Small tables with named rows and columns. After each table, cells are looked up by row and column.

Table matine
         povom  durupeb
vek      0.589    0.164
mivenek  0.175    0.261
tadola   0.522    0.367
meti     0.304    0.379
nofe     0.338    0.468
tesabam  0.397    0.233
vezum    0.570    0.430
dut      0.287    0.303
ruleg    0.325    0.685
zis      0.252    0.868
nalum    0.416    0.329

What is the durupeb of meti in matine? 0.379
What is the povom of tadola in matine? 0.522
What is the durupeb of tesabam in matine? 0.233
What is the povom of nalum in matine? 0.416
What is the durupeb of zis in matine? 0.868
What is the durupeb of mivenek in matine? 0.261
What is the povom of vezum in matine? 0.570
What is the povom of dut in matine? 0.287
What is the povom of mivenek in matine? 0.175
What is the povom of meti in matine? 0.304
What is the durupeb of vek in matine? 0.164
What is the durupeb of vezum in matine? 0.430
What is the povom of zis in matine? 0.252
What is the durupeb of ruleg in matine? 0.685
What is the povom of ruleg in matine? 0.325

Table totu
columns: nev, nalopav, rerufor, giz, forav, konatat
bel: [7.4, 6.1, 1.9, 6.0, 4.8, 5.7]
ris: [4.7, 4.5, 3.7, 7.4, 7.0, 4.3]
dizof: [2.1, 4.8, 6.6, 6.3, 1.7, 4.8]
dadobef: [7.6, 1.7, 6.8, 4.2, 3.0, 7.4]
lolabe: [7.2, 5.0, 6.1, 7.3, 2.1, 4.2]
girem: [5.0, 6.2, 3.5, 7.2, 2.2, 4.8]
fedan: [2.2, 3.4, 4.6, 4.6, 2.2, 6.3]
sipo: [6.0, 4.2, 4.6, 6.3, 2.2, 5.5]
mif: [7.0, 1.9, 4.8, 5.0, 4.9, 2.7]

What is the nalopav of dizof in totu? 4.8
What is the nalopav of girem in totu? 6.2
What is the nalopav of fedan in totu? 3.4
What is the rerufor of ris in totu? 3.7
What is the giz of dadobef in totu? 4.2
What is the nev of dadobef in totu? 7.6
Which row has the largest giz? ris

goduk
fields: zesif, lod, betol, vali, fudi
kos: [134, 143, 106, 85, 135]
gok: [40, 134, 49, 81, 79]
sutal: [123, 90, 104, 107, 61]
zap: [40, 109, 58, 97, 59]
mifeb: [137, 138, 114, 92, 138]
danav: [115, 110, 144, 142, 162]
gizafi: [150, 161, 138, 102, 203]
kasulas: [186, 107, 167, 129, 154]
gepizor: [88, 166, 102, 96, 186]
furafen: [77, 178, 78, 75, 169]

What is the lod of kasulas in goduk? 107
What is the fudi of zap in goduk? 59
What is the vali of kos in goduk? 85
What is the zesif of gok in goduk? 40
What is the vali of gok in goduk? 81
What is the vali of furafen in goduk? 75
What is the fudi of gizafi in goduk? 203
What is the fudi of kasulas in goduk? 154
Row with the largest lod: furafen

goz.csv
,viz,ruve
gug,32907,24147
veke,26844,28278
vitu,63443,33325
dab,33292,86781
birurim,80338,29678

ruve of birurim = 29678
ruve of veke = 28278
viz of birurim = 80338
viz of dab = 33292
viz of vitu = 63443
ruve of dab = 86781
viz of veke = 26844
ruve of vitu = 33325
viz of gug = 32907
ruve of gug = 24147
Which row has the largest viz? birurim

Table giso
|  | lar | geg | fakidid | vezefa | gedut | gadudof | kuvumab |
|---|---|---|---|---|---|---|---|
| burif | -9934 | -29129 | -15335 | -15019 | 164 | -561 | 83804 |
| dula | -10120 | -23381 | -27266 | -11256 | -71065 | -21674 | -71091 |
| pidonol | -44573 | 23000 | -13908 | 9340 | 38216 | -63618 | -7538 |
| rikomet | -21341 | -19263 | -17415 | 22909 | -56732 | -25570 | 8283 |
| nez | 24053 | -6195 | -2085 | 19561 | 78034 | -39068 | -39732 |
| luzami | 12618 | -10459 | -14657 | 27655 | 41317 | -43114 | -85878 |
| zeri | 6195 | -6726 | -8025 | -38358 | -26387 | -53976 | -46888 |
| lumafeb | 14101 | -27729 | -7065 | 37974 | 83718 | -19820 | -64962 |
| basita | -26358 | 16493 | -30428 | 13538 | -23790 | -38051 | -50916 |
| nobozul | -21292 | 2518 | -35123 | 11941 | -99688 | 36306 | 4015 |

nobozul, lar: -21292
burif, gedut: 164
zeri, vezefa: -38358
pidonol, fakidid: -13908
nez, geg: -6195
rikomet, geg: -19263
dula, gadudof: -21674
lumafeb, gedut: 83718
nobozul, vezefa: 11941
zeri, kuvumab: -46888
burif, lar: -9934
luzami, kuvumab: -85878
lumafeb, lar: 14101
pidonol, vezefa: 9340
lumafeb, geg: -27729
nez, kuvumab: -39732
pidonol, geg: 23000
pidonol, lar: -44573
basita, lar: -26358
Row with the largest geg: pidonol

zelifel:
|  | tiva | gigod | ruludog |
|---|---|---|---|
| fesab | 57.576 | 35.476 | 51.130 |
| mopa | 69.950 | 30.463 | 25.314 |
| sotosod | 40.008 | 55.423 | 26.810 |
| dal | 38.854 | 56.479 | 17.822 |
| roz | 3.305 | 85.514 | 15.195 |
| vabul | 58.325 | 37.713 | 45.064 |

ruludog of mopa = 25.314
tiva of roz = 3.305
tiva of mopa = 69.950
ruludog of sotosod = 26.810
tiva of dal = 38.854
gigod of mopa = 30.463
gigod of sotosod = 55.423
gigod of vabul = 37.713
gigod of roz = 85.514
gigod of dal = 56.479
tiva of sotosod = 40.008
ruludog of roz = 15.195
ruludog of fesab = 51.130
tiva of vabul = 58.325
tiva of fesab = 57.576
gigod of fesab = 35.476
ruludog of dal = 17.822
ruludog of vabul = 45.064

lus:
        gined  vor  nonibov  dal  lar  buro
lufe      160  124      117  191  101   151
tav       147  138      150  141  135   111
zabedi    155  190       65   43  191   143
gal       151  118      136  133  128   191
nes       141  145      133  131  144   140
pugav     145  131      138  136  136   162

What is the buro of pugav in lus? 162
What is the vor of tav in lus? 138
What is the lar of zabedi in lus? 191
What is the nonibov of tav in lus? 150
What is the buro of zabedi in lus? 143
What is the gined of nes in lus? 141
What is the nonibov of pugav in lus? 138
What is the dal of nes in lus? 131

Table zuvu
         murula  rizod  mibo  vapiz  sazav  nonikan  moked  rab  tetipap  lizil
gebise       45    148    45    143    134       64    181   71      130     70
tulo         46    149    45    140    134       64    181   73      128     72
futiz        29     88    30    213    111       31    139   29      122     21
ruz          29    104    34    197    125       42    159   34      130     32
gizuzo       44    147    45    145    134       63    181   69      130     70
zad          58    136    52     82    124       88    150  118       99     89
duv          39    135    42    161    134       58    180   55      135     58
litez        42    141    43    153    134       60    181   62      133     64
besa         58    129    54     76    123       91    145  120       97     89
zefarin      57    138    52     82    124       87    150  118       99     89
suz          48    152    46    133    133       67    179   79      126     76

What is the vapiz of gizuzo in zuvu?
145
What is the mibo of futiz in zuvu?
30
What is the mibo of gebise in zuvu?
45
What is the rab of gebise in zuvu?
71
What is the sazav of zefarin in zuvu?
124
What is the rab of besa in zuvu?
120
What is the moked of besa in zuvu?
145
What is the sazav of zad in zuvu?
124
What is the lizil of zefarin in zuvu?
89
What is the lizil of litez in zuvu?
64
What is the mibo of besa in zuvu?
54
What is the moked of duv in zuvu?
180
What is the tetipap of gizuzo in zuvu?
130
What is the sazav of besa in zuvu?
123
What is the nonikan of besa in zuvu?
91
What is the rab of suz in zuvu?
79
What is the vapiz of duv in zuvu?
161
What is the lizil of ruz in zuvu?
32

pemar:
fields: tukek, ditete, kes, zoteve, res, babero, kadit
zol: [63769, -26067, 38185, 5338, 68284, 34574, -5014]
bulokor: [41376, -34146, 7001, 11714, 47777, -28564, 34682]
beparem: [19819, 11383, -21878, 20441, 14366, -43585, 71215]
mavuvap: [47520, 23089, 54859, 35811, 58827, 96139, -46459]
gam: [37210, -42674, -10801, 5642, 36138, -58996, 59459]
zaniba: [58426, -6460, 48802, 12491, 64905, 63365, -19817]
vozufer: [-19725, 88703, 12775, 35761, -31154, 14809, 67326]
bom: [38275, 45302, 52603, 33859, 42362, 94024, -25897]
nif: [-8039, 88689, 44836, 55925, -7046, 75028, 13500]
piz: [10984, 28797, -21436, 12637, 1363, -50889, 93756]

res of nif: -7046
tukek of zol: 63769
tukek of vozufer: -19725
ditete of beparem: 11383
res of gam: 36138
res of zaniba: 64905
kes of bom: 52603
ditete of bulokor: -34146
tukek of beparem: 19819
res of bulokor: 47777
ditete of zol: -26067
kadit of beparem: 71215

zep.csv
,fubufas,dok,nanim,defikop,lup,tupupez,nazu,lisuvu,fab
gat,149,78,114,83,164,87,36,112,91
kebimas,132,124,86,83,147,80,118,198,29
gugofe,154,122,99,71,122,75,84,126,83
vidozen,40,84,89,154,65,153,184,106,136
koleliz,72,156,161,126,141,100,74,121,56
gisizu,75,107,94,128,76,127,157,110,119
baf,64,206,159,123,95,93,117,119,56

gat, tupupez: 87
vidozen, defikop: 154
gat, fab: 91
vidozen, nanim: 89
koleliz, fubufas: 72
vidozen, tupupez: 153
vidozen, fab: 136
gat, dok: 78

Table ragep
	nase	ziledur	tel	nugobiz
mizek	0.8	8.9	4.9	1.9
seso	3.3	6.5	4.9	2.8
tubul	1.3	7.9	4.9	1.7

ziledur of tubul: 7.9
tel of tubul: 4.9
tel of mizek: 4.9
nase of seso: 3.3
nase of tubul: 1.3
ziledur of seso: 6.5
nugobiz of tubul: 1.7
nugobiz of seso: 2.8
ziledur of mizek: 8.9
nase of mizek: 0.8
nugobiz of mizek: 1.9
tel of seso: 4.9

pozege =
fields: tuk, vezigug, mepov, tov, ziro, fef, kemepu, nif, musek, ziz
vepuf: [711, -3112, 2122, -1104, -4394, 2417, 2242, 5107, -212, -6556]
guse: [-4038, -141, -692, -4493, -2455, -6595, -2435, -4098, -2648, -2359]
fubazin: [-4914, -3269, 855, -4668, -1771, -2745, -3000, -7249, -5372, 8]
kezezod: [3405, -4170, -2748, 427, 2160, -1452, 2891, -475, -937, -1978]
kup: [-5280, -3312, -6500, -2880, 6795, -3094, 1948, -5928, -5445, -3918]
ridi: [-3171, 715, -4194, -77, 973, -370, -4842, -3061, 1171, 3227]
sikere: [-3097, -6337, -335, -5937, 121, -4215, -344, -3821, -5878, -5871]

What is the tuk of sikere in pozege? -3097
What is the mepov of fubazin in pozege? 855
What is the musek of fubazin in pozege? -5372
What is the vezigug of fubazin in pozege? -3269
What is the tuk of ridi in pozege? -3171
What is the vezigug of kup in pozege? -3312
What is the nif of sikere in pozege? -3821
What is the ziro of kup in pozege? 6795
What is the mepov of sikere in pozege? -335
What is the ziz of vepuf in pozege? -6556
What is the fef of guse in pozege? -6595
What is the tuk of guse in pozege? -4038
What is the tuk of fubazin in pozege? -4914

